Each path below is one point turned by a fixed rotation once a step. After each direction that follows a path, write how fast that rotation turns it, in deg/step (0 if it stays still).
Each turn is a multiple of 5 degrees from 10 to 175, or 0.
Each row of a path follows its step; steps can be skipped.
path 1
step 1: .03, -.11, -.17, .08, .27, .04, -.20, -.07, -.21, .29, -.02, -.38, -.06, .05, -.49, -.05, .17, .00, -.28, .15, -.48, .11, -.09, .26, -.11, -.13, .03, .06, -.01, .08, .13, .02, .20, -.16, -.21, -.20, .12, .10, -.06, -.27, -.13, -.21, .25, .00, -.22
step 2: -.09, .03, -.26, .23, -.05, .11, .22, .18, -.08, -.02, .27, -.10, .08, -.02, -.18, .28, -.06, .14, -.15, .18, .16, .34, .10, -.03, .04, .25, .12, -.20, .17, -.17, -.02, -.11, -.39, .56, -.11, -.19, .33, .07, -.01, .19, -.29, -.21, -.15, -.07, .04
step 4: -.11, -.06, .19, .35, .27, -.04, .26, -.13, -.16, -.23, -.27, -.18, .13, -.01, -.02, .07, -.18, .07, -.32, -.22, -.04, .03, -.19, .29, .06, -.21, .01, -.26, -.03, -.04, -.03, -.04, .50, -.02, -.31, -.11, -.17, .04, -.42, -.16, -.21, -.10, .06, .12, -.11
step 6: -.04, .22, -.07, -.16, -.03, -.16, -.38, .07, -.15, .14, -.05, -.27, -.07, .00, -.22, .16, .18, -.41, -.06, -.01, -.35, -.02, -.15, -.24, -.29, -.05, .08, .02, -.18, .30, -.01, .13, .13, .20, -.36, -.23, .11, .10, .30, .16, -.27, -.18, .18, -.20, -.11
step 7: .16, -.11, .21, .27, -.07, -.09, .14, -.01, -.09, -.03, -.05, -.25, -.15, -.07, -.16, .15, -.10, .15, -.07, .00, .33, -.07, -.02, -.02, .23, .02, .15, -.15, .08, -.32, -.07, -.32, -.10, .26, -.34, -.55, -.23, -.10, -.15, .14, -.12, -.34, -.29, -.12, -.16
step 8: .02, -.19, .18, -.10, -.28, .19, -.05, -.36, -.38, -.10, -.05, .17, .24, -.07, -.15, -.12, .08, -.03, .10, .09, -.12, -.14, .02, .02, -.26, .48, .16, -.03, -.23, .00, -.02, -.20, .12, .30, -.02, .08, .09, .17, -.17, -.37, .11, .03, -.26, .43, -.01
step 9: -.32, .09, .00, .21, .12, -.15, .02, -.03, .00, .22, -.21, -.24, .06, .04, -.31, -.11, -.12, -.02, -.17, .09, -.41, .18, -.07, .32, -.08, -.08, -.19, .01, -.40, -.02, -.26, -.09, .21, .08, -.07, -.05, -.03, .26, -.11, -.04, -.46, .04, .42, -.11, .07
step 10: .03, -.24, -.13, -.03, .10, .14, .05, .18, .13, -.07, .00, -.09, .24, .07, .06, .36, .20, .23, .04, .10, -.18, .03, .09, .32, -.02, .28, .18, .03, .34, -.36, .11, -.02, -.06, .18, .01, -.36, .31, -.03, .05, .16, -.39, -.32, -.14, -.18, -.27
step 11: .08, .21, .12, -.11, -.24, -.02, .12, -.07, -.45, -.10, .06, -.09, -.02, .11, -.14, .02, .02, .13, -.33, -.18, -.19, .06, -.09, -.53, -.61, .11, .22, .00, -.05, .20, .07, .01, .11, .22, -.07, .04, .21, .09, .08, .08, .05, -.31, -.06, .06, -.21
step 12: -.02, -.20, -.09, .28, -.05, -.25, .28, -.07, -.13, .13, -.02, -.22, .06, .15, -.27, -.08, -.20, .26, .02, -.02, .14, -.11, -.04, .07, .43, -.05, -.11, -.44, -.14, .22, -.11, -.20, .32, .21, -.53, -.06, -.04, .01, -.17, -.10, -.06, -.09, .14, -.04, -.23
Speeds:
-.07, -.01, .10, -.15, -.01, .01, .05, -.04, -.04, .07, .03, .06, -.03, .07, -.01, .03, .04, -.03, .07, .01, .06, .02, .02, .00, -.13, -.13, .02, .00, -.06, .01, -.03, .02, .02, .01, .03, -.03, .10, .07, .05, -.07, .02, .04, -.05, .00, -.02 | 135
-.07, .09, -.05, .03, .00, .00, .05, .02, .02, .04, .02, .07, -.11, -.03, -.01, .00, -.03, .00, -.01, -.06, .07, -.04, .07, .03, .05, -.01, -.05, -.06, -.03, -.02, -.04, .07, -.02, -.05, -.04, -.04, .01, .08, -.16, -.04, -.07, -.10, .00, -.09, -.02 | 140
-.11, .03, -.05, -.01, .12, -.03, .13, .05, .03, -.04, .07, -.03, .06, .01, .07, -.01, -.01, .04, -.06, .00, .04, .00, -.03, -.06, -.01, .01, -.04, .06, .07, .08, .02, .02, -.02, .00, -.11, .02, .04, .00, .03, -.06, .04, .03, .03, .09, -.10 | 40
-.04, -.07, .06, .04, .06, .05, .04, .01, -.03, .02, .10, .00, .02, .09, -.01, .04, -.08, .07, .09, -.09, .07, -.02, -.03, .06, .09, .04, .02, .03, -.02, -.05, -.03, -.07, -.04, .06, -.03, .05, -.03, .01, .09, .02, .01, .00, .02, -.15, .03 | 145
-.08, .02, -.09, -.03, -.11, -.01, -.03, -.06, .01, .02, .07, -.07, .02, .08, -.03, .07, .04, -.07, -.08, .01, .00, .03, .04, -.03, .03, -.07, .01, .13, .05, -.09, -.01, .08, -.03, .02, -.03, .06, .00, -.07, .02, .06, -.02, -.06, -.07, -.05, -.04 | 85
.00, .02, -.12, -.02, -.14, -.02, -.01, .00, .00, .03, .06, .07, .06, .01, -.03, .03, -.09, -.01, -.01, .02, -.02, .01, .03, .03, .00, -.02, -.11, -.09, -.07, .05, .02, -.02, -.07, .12, -.03, .02, .04, .01, .00, .03, .02, .09, .13, .03, .04 | 110
path 2
step 0: -.13, .06, .02, .07, -.12, -.04, .04, -.26, -.19, .04, .22, .06, .17, -.06, .12, -.23, -.15, .32, .30, .33, .04, -.19, .45, -.13, .21, .01, .06, .12, .06, -.13, -.10, .04, .05, .18, .18, -.27, -.08, -.02, -.06, .05, -.10, -.33, .06, -.10, -.10
step 1: .19, -.13, .19, .28, -.17, .14, .42, -.04, .12, .18, .08, -.20, -.15, .19, -.07, .18, -.04, .12, .28, .15, .07, -.11, .21, .15, .04, -.10, -.12, -.08, -.15, -.02, -.32, -.04, .26, -.18, -.17, -.24, -.11, .15, -.21, -.15, -.12, -.15, .05, -.12, .13
step 3: .11, -.19, .04, -.07, -.13, -.15, .09, -.04, .07, .23, .02, .25, .09, -.06, .15, .10, -.05, .04, -.32, .19, -.26, -.29, .23, -.06, -.11, -.16, -.03, .08, .08, .05, .15, .28, -.08, -.17, -.10, .29, -.04, -.14, .22, .11, -.26, .15, -.12, .24, -.38
step 4: -.07, -.17, -.12, .19, -.15, -.21, .18, -.11, .03, -.15, .01, .14, .00, .16, -.09, .06, -.10, .36, .21, .05, -.07, -.03, .00, -.19, .06, .14, .01, -.22, .21, -.10, .05, .06, -.04, .06, .02, -.10, .46, -.19, .20, .15, -.42, -.07, -.22, .31, -.14
step 7: -.09, .25, -.07, -.31, .24, .14, .04, .03, -.04, .02, -.17, .13, .37, .05, .39, .24, .03, .05, .21, .20, -.22, -.12, .14, .07, .16, -.08, .07, -.04, -.01, -.09, -.12, .01, .19, .09, -.31, .39, -.10, .12, .03, .11, -.18, .06, -.11, .11, .01
step 8: .05, .11, -.18, .16, -.09, -.02, .03, .24, -.04, -.18, .24, .26, .16, -.03, -.18, .00, -.05, .16, .20, .42, -.09, .04, .13, -.13, .38, .06, .28, .34, -.06, -.10, -.05, -.23, .09, .05, -.25, .12, .34, .15, -.06, .10, -.08, -.08, -.09, -.03, .11
step 9: .15, -.17, -.05, .51, -.04, -.09, -.03, .31, -.06, .08, .01, -.22, -.13, .06, .06, -.08, -.20, .01, -.12, .22, -.25, -.13, .16, .06, .21, .20, .09, .08, .19, -.08, .00, -.01, .18, .05, .00, -.07, .00, .13, -.55, -.09, .05, -.09, .21, -.08, -.12
step 10: -.10, -.10, .07, .27, .14, .18, -.01, -.05, -.06, .34, -.33, -.29, -.07, .05, -.23, .11, .05, .25, .01, -.02, -.10, -.31, .22, -.07, -.27, .11, -.11, .19, -.09, -.26, .07, -.05, .17, .09, .09, .20, -.14, .04, -.01, -.31, .05, -.21, -.01, .09, -.20
step 11: -.02, .11, .27, -.14, .02, -.25, .08, -.11, -.13, .31, -.08, .00, .06, .12, .12, .20, .24, .07, .15, .02, -.03, -.01, .35, -.13, .20, -.09, -.13, .23, -.31, -.12, .04, .13, .18, -.07, .12, .08, -.09, -.27, .21, .08, -.22, -.12, -.19, -.17, -.33
step 12: .02, -.09, -.05, -.10, -.12, -.18, .19, -.15, .27, .09, .25, -.07, -.20, .01, .04, .07, -.33, .06, .18, .41, .17, .19, .41, -.21, .04, -.13, .15, .10, .06, -.08, .09, -.10, .03, -.24, .03, -.24, .00, -.12, .11, .04, -.32, .11, -.19, -.04, -.02
Speeds:
.04, -.04, -.01, -.01, .00, .04, .00, .05, .05, .04, -.10, -.01, -.10, .01, -.05, -.05, .09, .04, .05, -.08, .05, -.07, -.02, -.02, -.02, .09, .00, -.01, .00, .00, -.02, .11, -.03, -.03, -.03, -.06, -.09, .11, -.08, .07, .01, -.12, .00, -.02, .05 | 85
.08, .00, -.05, -.01, .03, .01, -.05, .00, .02, -.16, .01, .04, .01, .09, .04, .03, -.03, .10, -.03, -.04, .11, -.04, -.03, -.02, -.06, .02, -.09, -.09, .03, .11, .06, -.01, -.02, -.04, -.09, .05, .00, -.04, .01, .07, -.02, .04, -.01, .02, -.04 | 35
.06, -.01, -.04, .03, .01, -.07, -.01, .02, .09, .04, -.05, .02, .03, .01, .04, -.07, .05, .03, -.07, .07, .03, -.02, -.08, .13, .04, .02, .09, .06, .03, -.05, .03, -.04, -.09, -.05, -.05, .04, .01, -.06, .05, -.03, -.11, -.03, .10, .01, .07 | 70
.06, -.01, -.02, -.04, -.07, -.05, -.06, -.03, -.02, -.08, .01, .01, -.01, -.05, -.09, .12, .00, -.05, -.03, .03, -.15, -.08, -.10, -.07, .01, -.02, .01, .06, .07, .01, .04, .05, .04, -.07, -.04, .02, .05, .08, -.05, -.01, -.01, .00, .07, .04, .03 | 65
